One vector is turned by the same rotation once a step. Each row is the vector after some number of steps, and that number follows the row.
The counts run from 0 to 160.
0.09; 0.84; 1.69; 1.09; -3.11; 1.48; -0.53; 3.83; -0.03; -0.94; -1.11; -1.88; -2.04; -1.44; 1.31; 0.97; -1.41; -0.09; -1.85; -1.12; -0.50; -2.40; -0.65; 3.53; 1.17; -0.74; 0.07; 0.54; -2.17; 0.24; 0.99; -0.03; 0.39; 4.52; 1.11; 1.93; 0.49; 0.33 -> 113
0.11; 0.65; 1.66; -1.87; -0.07; -0.11; 0.98; -0.50; 2.57; -0.39; -1.95; 1.27; 0.83; 0.53; -1.01; -1.79; 2.41; 0.93; 1.51; -0.35; 2.83; -0.66; -0.39; 0.88; -3.07; 0.79; 2.39; 0.95; -1.44; -2.00; 1.31; -2.17; -2.83; -3.52; -1.51; 1.12; 0.28; -0.30 -> 126
3.46; 0.16; -1.13; -0.67; 0.35; -2.48; -1.04; 0.69; 2.54; -0.47; -0.78; -0.28; -0.57; 0.00; -2.13; 1.21; -1.55; 0.60; 0.15; -0.56; 0.15; -2.10; -2.59; 1.49; -2.44; 0.27; 2.68; 2.53; 0.22; -0.17; -0.09; -2.52; -1.83; 2.50; 1.74; 1.16; 2.90; -0.56 -> 119
-0.93; -0.81; -0.43; 1.56; 0.74; -3.36; -0.13; 1.31; 0.10; 2.32; 0.18; -1.00; 2.31; -1.99; 0.84; 1.32; -2.13; -0.45; -1.83; 0.93; -0.15; -0.88; 1.19; 2.00; -1.20; -1.63; -2.47; 0.88; 2.27; -1.41; -2.53; 1.47; -0.77; 3.76; 0.62; 1.99; -1.91; -2.21 -> 0
-1.77; 0.68; 0.76; 1.75; 0.97; -1.42; -1.55; 1.92; 0.86; 0.39; 0.51; 0.77; -0.61; -0.35; 1.35; 2.31; 1.41; 0.64; -1.19; -0.40; 0.03; -2.13; -0.33; 3.43; 0.59; 1.71; -0.73; 2.36; 1.53; -2.10; -0.67; 0.91; -2.91; -1.56; -1.70; 3.49; -0.55; -2.43 -> 147
1.60; -1.02; -0.33; 1.79; 3.12; -0.78; 0.53; -0.48; 1.81; -1.93; 0.54; 0.15; -2.32; -0.44; -0.86; 4.72; -2.62; 1.61; -0.95; 1.70; -3.63; 1.02; -0.26; -1.40; 0.78; -1.51; 1.28; 1.15; 2.39; 2.20; -1.01; 1.79; -0.49; 1.73; 0.04; 1.43; -0.13; -0.30 -> 81
2.86; 2.44; 0.52; -1.92; 1.52; -1.25; 0.93; 0.08; 2.10; -1.07; 0.52; -0.38; 2.15; -1.19; -3.10; 0.47; -0.55; 1.37; 0.65; -1.84; -1.45; 1.15; -1.35; 1.30; -4.32; -1.20; 0.99; 1.43; 3.52; -1.02; -1.83; 0.39; -0.21; -1.22; -0.20; -0.05; 1.00; 0.91 -> 155
1.00; -2.23; -1.05; -2.79; 0.91; -1.06; -0.96; 1.20; -2.09; 1.90; 1.76; -0.93; 2.40; -1.28; 0.45; 1.99; -2.33; -0.22; -1.05; 0.47; -0.36; -0.53; -0.18; -0.63; -2.32; 0.10; -0.53; -0.12; 1.51; -1.07; -1.86; -0.39; -0.06; 0.27; 3.71; -2.78; 4.14; -1.93 -> 5
0.06; -1.79; -1.10; 3.16; 0.90; -1.23; 1.27; -2.25; -1.43; 0.22; 0.55; 2.52; -3.11; 0.23; 1.51; 1.43; -3.52; -1.42; 0.16; 0.69; -1.90; 1.46; 0.49; 0.95; 0.14; -1.11; 3.14; -1.37; 2.36; 1.66; -0.89; 0.85; 2.05; 0.96; 0.47; -2.69; -1.70; -1.44 -> 138
-0.34; -0.45; 1.06; -0.24; -0.03; -2.68; 1.09; -0.25; 1.62; 2.14; 0.31; -2.01; 3.79; -2.12; -1.29; -1.86; 0.37; 0.18; -0.21; 0.07; 1.54; 0.60; 1.01; 0.18; -4.02; -3.23; -1.29; 1.29; 0.91; -1.90; -2.58; 0.47; -0.93; 1.62; -0.66; -0.03; -2.03; 0.61 -> 95
1.18; -2.59; -0.83; -1.51; 1.91; -1.86; -0.05; 0.60; 0.99; 2.40; 0.30; 0.10; 0.88; -1.57; 0.51; 2.42; -1.06; 0.23; -0.59; 1.31; 0.11; 0.01; 0.87; -2.82; -2.55; -0.86; 0.56; 1.14; 1.88; -0.69; -2.55; -0.18; -2.25; -2.59; 0.75; -2.19; 3.00; -1.67 -> 7
-1.98; 0.14; 1.94; -1.92; 1.40; -0.39; -0.28; 1.30; 1.33; -0.57; -0.59; -2.55; 2.89; 0.64; -1.47; 0.24; 2.62; 2.56; -1.06; 0.61; 1.59; -1.44; 0.10; 1.57; -1.18; 0.63; -1.11; 2.25; -1.99; -1.32; 1.53; -0.71; -3.64; 1.11; 0.76; 3.79; -0.65; -0.85 -> 90
0.96; -3.17; -1.10; -1.96; 1.92; -1.29; -0.74; 0.58; -0.64; 2.71; 1.58; -0.31; 1.59; -1.92; 0.56; 1.69; -1.57; -0.59; -0.81; 0.61; -0.40; -0.08; 0.11; -2.33; -2.45; -0.54; 0.21; 0.41; 1.76; -1.15; -2.50; -0.56; -1.35; -1.20; 2.42; -3.11; 3.52; -1.67 -> 6
3.60; 2.74; 0.39; -0.94; -3.57; -0.32; 2.01; 2.09; 1.54; 0.81; -1.66; 1.20; 1.26; -2.27; 0.26; 0.48; -1.30; -1.01; -0.47; -2.21; 0.23; 0.20; -0.80; 3.23; -3.93; -0.61; 0.56; -0.89; 0.86; -1.22; -0.88; -0.99; 1.04; -0.91; 0.23; -0.65; 1.75; 1.15 -> 39
0.42; 1.74; 3.13; 0.30; -1.33; 2.23; 2.12; 1.45; 3.17; -1.64; -1.92; -2.09; -1.92; -2.50; 0.05; -0.46; 0.79; 1.90; -1.12; -0.08; -0.47; 0.32; 1.94; -0.35; -0.92; -3.32; 0.29; 0.49; -1.51; 0.61; -0.01; 1.18; -1.60; -0.52; -2.83; 1.43; -2.15; 1.36 -> 16
-2.35; -0.45; 2.87; -0.25; -1.64; 0.62; 1.29; -0.61; -1.03; 0.21; 0.36; 0.52; -0.38; -0.87; 1.77; -4.55; 1.56; -0.83; 0.66; -1.30; 1.83; 0.13; 1.19; 1.37; -2.29; -2.13; 1.67; -1.10; -0.72; -1.96; -0.43; -0.13; 1.11; -1.71; -2.45; -3.09; -2.62; 0.56 -> 130
-1.16; -1.57; 1.11; -1.35; -1.77; 3.37; 2.37; 0.76; -1.41; -0.56; -2.05; 0.60; -1.83; -0.51; 2.85; 1.87; 0.27; -0.13; -1.70; 1.85; 0.49; 0.80; 1.53; -0.87; 0.84; 0.50; 1.54; -2.65; -3.23; 1.94; 3.50; -0.70; 0.02; -1.34; 1.41; -0.32; 1.50; -0.14 -> 106
3.04; 2.08; 0.66; -1.59; -3.87; 1.11; 1.51; 1.57; -0.43; 0.05; -0.31; 0.84; 0.03; -1.68; 0.44; 0.21; -1.45; -1.46; -0.35; -2.40; -0.25; 0.23; -1.18; 2.67; -3.22; -1.03; 1.10; -1.70; 0.81; -0.53; -0.96; -1.10; 2.17; -0.89; 1.36; -2.72; 2.75; 1.55 -> 40
-2.22; -2.82; 0.53; -1.06; 2.93; 0.94; -1.62; 0.29; -1.79; -2.08; 2.50; -1.34; -1.14; 1.53; -0.59; 1.86; -0.07; 1.82; -1.09; 1.96; -1.10; -1.20; -1.34; -1.19; 1.58; 1.12; 0.98; 1.32; -1.08; 0.96; 1.70; -0.38; -1.86; 1.89; 2.95; 0.20; 2.50; -1.27 -> 85
-2.19; -0.94; 0.86; 0.89; -2.84; -1.61; -0.82; 1.60; -1.52; 3.36; 1.04; -0.21; 1.68; -1.64; 2.46; -2.01; 0.53; -2.22; -0.97; -1.62; 2.52; -1.95; 0.32; 2.55; -2.37; -0.72; -0.73; 0.44; -0.43; -2.38; -1.64; -0.59; -0.80; -0.91; -0.17; -1.78; -0.35; -0.55 -> 35
-1.07; -2.82; -0.98; -0.70; 3.35; -2.87; 0.63; -2.21; -0.90; 1.88; 1.87; 2.69; 2.54; 1.06; 0.26; 0.42; 0.37; -0.37; 0.84; 1.17; 0.93; 0.93; -0.30; -0.35; -2.56; 0.70; 1.38; 0.18; 2.64; -1.40; -1.41; -0.58; -0.55; -3.04; 0.91; -2.04; 0.21; -2.05 -> 65
-2.46; -4.27; -1.71; 2.01; 1.60; -2.54; -1.50; -1.93; -1.34; 2.11; 0.60; 0.44; -0.73; 0.91; 0.75; 0.09; -0.31; -0.44; -0.52; 1.52; 2.21; -1.37; -0.23; -0.82; -0.20; 0.64; 2.64; 0.97; -2.59; 1.24; 0.31; -2.16; -2.37; 1.22; 2.17; -0.65; -0.70; -1.62 -> 28
1.74; -0.76; -0.77; -3.29; 0.11; -0.70; -0.46; 1.49; -2.06; 1.54; 0.51; -1.23; 3.03; -1.02; -0.06; 2.28; -2.21; -0.04; -1.02; 0.41; -0.45; -0.60; -0.57; 0.90; -2.21; -0.11; -0.73; -0.47; 1.17; -0.73; -0.69; -0.29; 0.38; 1.94; 4.37; -0.95; 3.93; -1.40 -> 4
2.08; -0.32; 0.29; -3.18; 0.97; 0.85; 1.40; 1.32; 2.62; 0.21; -2.01; 0.59; 0.52; -1.53; 0.17; 2.78; 0.73; 1.65; -0.58; 1.12; 0.55; 0.16; 1.35; -2.08; -2.35; 0.11; 0.77; 0.37; 0.46; -0.90; 0.10; -0.64; -2.96; -4.41; 0.49; 0.23; 3.44; -0.85 -> 9
0.76; -1.51; -0.74; 2.80; 1.15; -1.72; 0.41; -1.90; 1.94; -0.27; -0.42; -1.27; -2.34; -1.12; -1.50; 0.42; -2.43; 0.50; -0.32; 1.05; -0.77; 0.32; 0.24; -0.80; -0.94; -3.77; 2.66; 0.86; -0.81; 2.73; -1.10; 0.23; -0.23; 4.20; 0.54; -0.27; -2.98; 0.45 -> 22
-3.07; -1.17; 0.40; 2.77; 1.88; -1.65; -1.97; 1.30; -0.41; 1.37; 1.33; 1.33; -1.45; 0.10; 2.33; 2.07; 0.85; 0.47; -1.48; 0.55; -0.19; -2.58; -0.28; 2.29; 1.21; 2.01; 0.00; 2.10; 1.21; -1.41; -1.20; 0.75; -2.94; -2.02; -1.56; 2.07; -0.16; -3.02 -> 146
-2.89; -0.27; 2.57; -2.37; -0.03; -0.20; -0.87; 1.29; -1.59; 0.33; 1.46; -3.51; 3.91; -0.22; -0.71; -2.46; 2.07; 0.79; -1.60; -0.30; 1.80; -1.05; 0.00; 1.74; -1.80; -0.99; -1.89; 1.04; -1.78; -2.26; 0.47; -0.32; -0.99; 1.96; 1.38; 0.83; 0.13; 0.12 -> 92
2.88; 2.45; 0.16; 0.05; -3.85; -1.47; 1.72; 1.68; 2.24; 1.88; -1.66; 1.40; 1.55; -2.80; 0.59; 0.40; -0.80; -1.19; -0.90; -1.91; 1.29; -0.06; 0.05; 3.00; -3.92; -0.82; 0.21; -0.04; 1.13; -1.57; -1.81; -0.39; -0.26; -1.18; -0.97; 0.30; 0.13; 0.42 -> 38
-1.30; 1.26; 2.04; -1.21; 0.25; -0.14; -2.35; 2.27; -2.14; -0.26; 3.40; -1.72; 1.55; -1.34; -0.35; -0.79; 0.31; 0.46; -1.44; -2.67; -0.80; -1.72; -1.31; 4.03; -1.62; 0.02; -1.38; 1.35; 1.63; -2.54; -1.79; 0.71; 0.15; 0.05; 0.85; -1.38; 1.34; -0.12 -> 151
1.99; 1.31; 1.22; -3.95; 1.97; 1.04; 0.81; -0.67; -0.48; -2.29; 1.70; -0.41; 1.80; -0.33; -3.39; 0.07; -0.29; 1.51; 0.70; -1.00; -2.04; 1.65; -1.86; 0.59; -3.45; -0.83; 1.58; -0.34; 1.87; 0.01; -0.15; -0.56; 0.92; -1.27; 1.74; -2.12; 2.47; 1.37 -> 157
-2.72; 0.17; 3.46; -1.66; -1.66; 1.45; 0.67; -0.45; -1.41; -0.25; 0.84; 0.05; 0.31; -0.19; 1.01; -4.77; 2.20; -0.21; 0.76; -1.43; 2.22; -0.08; 0.72; 1.96; -2.04; -0.88; 1.36; -1.45; -1.78; -1.90; 0.83; -0.98; 0.71; -1.84; -0.98; -2.74; -1.36; 0.60 -> 129
-1.46; -0.45; -0.17; 2.72; 1.59; -4.06; -1.06; -1.09; -0.20; -0.20; 2.34; -0.25; 0.68; 0.36; -1.52; -1.32; -1.06; -0.71; 0.34; -0.69; -0.51; -0.84; -1.96; 3.27; -1.32; -1.22; 1.22; 2.11; 2.36; -0.93; -2.18; 0.41; 0.36; 3.72; -0.32; 0.51; -3.16; -0.32 -> 58
-2.90; -0.28; 1.27; -0.16; -2.79; -0.54; -0.69; 1.76; -2.75; 3.07; 0.82; -0.01; 1.85; -0.58; 2.55; -1.81; 1.27; -1.49; -1.72; -1.58; 3.23; -2.09; 0.21; 3.13; -1.80; 0.57; -0.58; -0.32; -2.01; -2.24; 0.10; -1.53; -0.88; -0.42; 1.34; -0.59; 0.44; -0.93 -> 34
